First come named turns, each shown by rows before and after it. For each pair of rows after them, which turns, in which order, take the first row to the second? The first pair is done for you.
K971:
[-60  14   5 -55  14  14  28  32  27  24  38 -15  -3 -17  26 -12  25  -9
  -9]  ->  [-51  46  17 -49  34  20  22  -1  22  -6  22   6 -44 -15   2  -7  16  -9
  -3]
[ 10 -30  23  39 -16 -21 -13  13  27  14   3  -7  21  -7   6   3 -15  11
  11]  ->  [  7  -7  16  43   6 -27   7   3  30  12  -1   5  -3   4   5  17 -24  12
  30]
[-25   1 -16   0  16  -2  -3  -4   3 -11  14  17  -9   6 -15 -16  28 -24
 -14]  ->  [-28  -8 -14  -5   9  -5 -10   0   6  -2  17  14  -1   4 -14 -26  32 -25
 -17]
K225:
[-15   0  -5  -9   1 -12  14  -2 -14  -4  23  -7 -18  -8   0  -5  15  17
 -25]  ->  [-15  -4  -7   1   0 -14  21  -2  -9   0  23  -7 -13  -8   7  10   5  27
 -16]
[ 18  62   2  13   7  28 -15 -14 -11 -36 -50   3 -23  19   1  12 -35  43
  -7]  ->  [  1  62   1  -5  18  34 -27 -21 -13 -35 -28  10 -49  34 -16  -4   4   7
 -20]
[-25  33   4  -5  38  -3  23 -13   1   6   0  23 -45  12   3  12  -7 -22
  24]  ->  [-19  30  13   5  32  -7  25 -13   1  11 -14  17 -28   1   9  21 -33   3
  32]
[-26  18  -6 -13 -13  -9  11  -2  -1   2   3   0   5  15  -8 -22  25 -18
 -19]  ->  [-20  14 -17  -8  -7 -15  29   9   6  14  10  -1  16  20  12   1   6   2
  -2]
K796:
[ 22  10  21  11 -12   3 -18 -34 -11 -16 -37   8 -10 -26 -18   4 -40  21
  15]  ->  [ 18  13  -3  32   6   4 -20 -38 -11 -22 -34  14 -25  -4 -20  16 -21  30
   7]
[-17  -5 -50  27   9  11   7  24  10 -21  30  24 -33  48 -18  16  46   8
 -23]  ->  [ -7 -54 -40   4 -40   6   2  55  12  17  33 -10  42  14   5  -1  31  13
 -30]
[ -3 -18 -53 -24  22   3  12  23   4  26   9 -25  40   5  19 -20  58 -12
   4]  ->  [ -6   2 -18 -58   2  -4  15  15   3  36   3 -25  37 -22  29 -36  19 -28
  27]
K726:
[ 22 -13   3  15 -22 -30 -19 -24   3 -44 -23  -2   7   7  -1  14  -1  16
   8]  ->  [  5 -25   0 -15 -30 -29 -24  -6   0 -27   1  -9  10   7  -6 -13  29 -13
  -7]
[ 19  26  24  18   9 -19 -29 -24 -15  -1   8   1 -21  11 -23 -27   9  13
   5]  ->  [  5  26  34  -5   3 -28 -23 -14 -11  15  26  -7 -19  10 -15 -37  18  -6
   5]
[ 17  21   3   6  15   1   7 -22   8  -8 -21  23 -24   1  -7   7 -14 -10
   1]  ->  [  8   9  -2  -1  10   6   0 -11  10  -7 -12  16 -25   8 -21 -10  15 -25
 -18]
Pairs:
(2 to 3 turns a pair)
[ 17 -13  -8  29 -16  -6  19  10   5   8 -15   1  33  -3  16  18 -27  38
   3]  ->  [ 14  28   4  20   1  -7  22 -11   4   0 -18  16 -11  -7   7  22 -40  25
  21]  K796 then K796
[ -2  -6  29 -34 -34  -8  -7   2   0  16  -1 -25  24 -27   0 -32 -32  -7
  -3]  ->  [ -5  34   5  10  23  -4   4 -30   2 -24 -14  19 -50  12 -14   2 -21   8
  13]  K796 then K225 then K726
[ -7   4  -4  12 -12  23 -19  15 -12  -2 -33   3   1 -14 -21 -50  52  19
 -19]  ->  [-11  14  29 -32 -26   2  12  21  -4  26 -21   4  18 -36   6 -47  -1   8
  23]  K796 then K726
[ -4  -9 -30  32  15  12  24  -9  16  20   5  28  22  22  35  44 -11  -8
  40]  ->  [ -6  -7 -11  11  -2   5  23 -11  16  28  -6  16  40   6  40  38 -30 -12
  47]  K796 then K796
[-13   3 -23  10  12 -16  29   5  12   7  19  -1  -4  29   5  23   5  -8
  12]  ->  [-11  -7  -3 -10  -5 -16  26   6  14  24  17 -14  20   7  16  13 -16  -6
  18]  K796 then K796
[ 21 -15  24 -20 -48  -5 -22  -4   0  10 -17 -34  42 -40  -3 -28 -18  -3
 -11]  ->  [ 10  42  37 -26 -11 -13   7 -37   7   9 -16   9 -26 -27  -2   2 -45  -6
  38]  K225 then K796 then K726
[ -3   8 -30  19  40   9  15 -12   6 -30   0  40 -53  59  -2  18   3   8
  16]  ->  [ 19 -23 -35  42   7  31 -20 -12   2 -46 -26  10 -22  37 -23 -11  29  21
 -30]  K796 then K971 then K971
[-22  -8  -9  -9   6   6  -8  13  -1   4  22  -9  -6  10  -6 -18  40 -24
 -19]  ->  [  5 -20  -2   1 -17  -7  10  15   5  19   0 -21  37 -19  11  -1 -21  17
  18]  K796 then K225 then K225
[-13  -7   2  -3  -5 -25  28  28  14  28  24   6  33  -8  33  26 -43  10
  22]  ->  [-26  23  20 -28  13  -4  -4  11  -5   7  39  15 -27  -4 -13 -19  22 -49
 -14]  K971 then K726 then K726
[  2  -2 -36  41   4  -8   5   4  13  -3 -15  -2  -4   6   8  41 -31  44
  15]  ->  [-31  -4 -16 -32  -3 -19  15  38  17  34  42  -9   5   6  27   9  -2 -19
  18]  K726 then K726
[ 27 -23   3  17 -19  16 -41  -5 -13 -20 -21 -22  13  -8 -31 -31  29   7
 -43]  ->  [ 16  -3  45 -38 -33  -3 -14  -4  -9  11  -1 -22  24 -41  -9 -41 -24 -19
   5]  K796 then K726
[ 24  12  -7  39  24  -2   9 -20 -27 -21 -28  18 -28   6  -7  -9 -10  36
  15]  ->  [-15  14  13 -33   9 -25  32   3 -19  21  21  11 -13   1  16 -36 -14 -16
  37]  K726 then K726
[-14  31  -3  20  57   1 -10 -22  18   6  23  20 -73   7  -9  28   2   2
  -9]  ->  [ 14 -33 -33  60  28   2 -15   3  22  14   0 -14  10  -3  -3  37  -1  54
 -23]  K796 then K225
[ 21  -9  -5   7 -25  18 -31   9 -19  -7  -5 -20  23  -5 -19 -42  39 -21
 -49]  ->  [ 18  26  39 -34 -33  -7   2  -7 -13  13  -8 -10  22 -40   9 -26 -46 -23
  17]  K796 then K726
[ -2  32  19  -6  -1  -8  22 -12   0 -13 -13  10 -22 -31  29  21 -51  10
  35]  ->  [-10  26   9 -13  -1  20 -28  -7  -4 -39   5  -1 -35 -16 -15 -25  35 -35
 -31]  K971 then K796 then K726
[  0  18  30 -27 -15   0  -3 -21  -9 -11 -10   6 -13 -26 -11  -9 -25 -10
   9]  ->  [  2  26  18  -6   1  10 -12 -30 -12 -25 -12  18 -35 -12 -22  -2  -7  -8
   1]  K971 then K796 then K726
[-13   7 -31   8  -6  -4 -22   5 -29  -9  14  21   7  19 -26  -8  55   9
 -16]  ->  [-31  16 -30 -22   2 -19   0  13 -20  11  39  26   2  21  -7  -2  44  -4
   3]  K225 then K971 then K726
[ 25   1  -2  25   7   8  12 -24 -12   0 -31  11 -29   7  -5  28 -24  34
  16]  ->  [-11  15   4 -26   8   5  18 -10  -8  10  19  14 -51  20  -8  -8  15 -22
   6]  K225 then K225 then K726
[ 22 -34 -18  33  -7  10  -2  17  -1  -8 -11 -15  36  -3   5  23   4  34
 -14]  ->  [ 15  30   9  23  21   9   8 -17 -12 -24 -20  16 -34   6  -8  32 -15  15
  16]  K796 then K796 then K796
[-31  47  14 -33  27  -2  13   0   0 -10  20  31 -59  24 -10   0  18 -53
  14]  ->  [-29   8 -43  24  37 -14  42  27  18   8  24  23 -10  47  22  48   2   6
  17]  K225 then K796
[  6  18   3   4  17  -8  -2 -17 -14 -14 -33   1 -43  16  -1  13 -28  25
  53]  ->  [  9 -32   1  -6 -23 -17   0  19  -4  11 -30 -31  28  -6  12  -4 -34  32
  35]  K796 then K796 then K796
[  7  28  -8  17  47  -1 -32   2 -19  -5 -35   8 -59   8 -19  -7  31   2
 -38]  ->  [-20  16 -22  -9  59 -25   4  32  -2  28   9   9 -44  21  13  12  28 -18
 -14]  K225 then K726
[  5 -29 -12  35 -11  24 -37   5 -14 -24 -21  -5  18   7 -17 -28  40  19
 -61]  ->  [  0 -15  40 -32 -49  -2  -3  10 -12  22 -12 -16  46 -42  19 -33 -38  -1
  -3]  K796 then K726
[ -8  32  12 -11  13   1   7   0   0 -11  11  23 -38   4  10  13  -7  -5
  24]  ->  [ -5  21  -6  14  22   4   8   1   2 -21   6  24 -37  16   0  19   7  14
  13]  K726 then K225
[ 50  32  36 -55  -4 -10  -6 -15  20  27   9 -23  10 -38  -6 -34 -17 -52
  -2]  ->  [ 54  -1 -37  10  24  14 -23   8  23  -1  16 -20   9  13 -23 -17  61 -30
 -54]  K796 then K796 then K971
[-24   9  41 -70 -29  -9   7   2  -8  24  37 -13  32 -36  -1 -43  -2 -44
  11]  ->  [-40  24 -22   5  41   6  -4 -16  -1 -20  41  31 -42  36 -26  -2  62 -35
 -16]  K796 then K796
[-17 -27  -9 -18  14  17 -13  15  22 -30  16  16   6  -7 -36 -31  41  20
 -28]  ->  [-16  -8  -9 -15  25  13 -15   2  23 -36  15  23 -21  -2 -41 -25  33  16
 -23]  K971 then K971 then K971
[-25 -11  -9 -14 -13   0 -12  23 -18 -17  12  -5  28   8   6 -18  72 -45
 -25]  ->  [ 15   9 -10  54   6   0   6 -14 -22 -45 -45  14  14   3   7  37   0  31
  12]  K726 then K726
[  6 -15  23 -30 -32 -18  39  15  -4  34  -4 -23  18 -46  31 -15 -68  12
  46]  ->  [ -6  18 -39  36  47   5  33  -7   0 -15  -3  26 -69  33  -5  34   3  23
  25]  K796 then K796
[ 13  -7   6  21  -5   1   2  -8  19 -29  -7  34 -18   6  -1  61 -46   0
  37]  ->  [ 15 -33   4  10 -34  -1   0   6  18  -5  -8  10  25 -16  13  53 -52   5
  31]  K796 then K796 then K796
[ 27  -4  -3  34   0  38  -7 -26   4 -29 -26  32  -4 -28  -5  11  -6  36
  12]  ->  [ 18 -20 -19  20  -9  46 -25  -7   0 -23  -3  17   7 -10  -8 -11  36   8
 -24]  K225 then K796
[ -8  38  20 -11  18  17 -16 -14 -16 -24 -16  12 -55  -9 -30 -22  19 -14
 -17]  ->  [ -1 -33  -9   1 -17  21 -27  27  -7  -4 -10 -22  27 -15 -13 -36  36  11
 -46]  K796 then K796
[ 26 -18  26 -20 -33   6 -31  -2 -14   3  -1 -19  55 -31 -16 -51  -1  -8
 -21]  ->  [ 14  38  17   1  24   7 -24 -38 -11 -29  -9  30 -35   3 -42 -23  16 -15
  -7]  K796 then K796
[ -8 -14   2 -61 -15 -15  25   8  13  13  23  -5  -2  -3  20 -17  39 -35
 -19]  ->  [ 36 -25  -1  10 -27   0  12 -10  12  -9 -44 -17  24 -19  17   9  -4  42
 -27]  K225 then K225 then K726
[  7  21  -3  25  20   4  -2 -24 -22  11 -13  20 -33   9  -1  49 -42  20
  14]  ->  [-17  29  27 -38   5  10 -23 -17 -34  30  17   7 -35  -2  -9 -10  -2 -48
 -10]  K726 then K726 then K971
[-14  -9  37 -32  -7   7   0   8  -8  13   7   3  23 -13   1 -27 -11 -16
  10]  ->  [ -5   6  16   8  20  31 -24 -14 -16 -21  -7  17 -18   6 -24 -20  18  -3
 -17]  K726 then K225 then K796
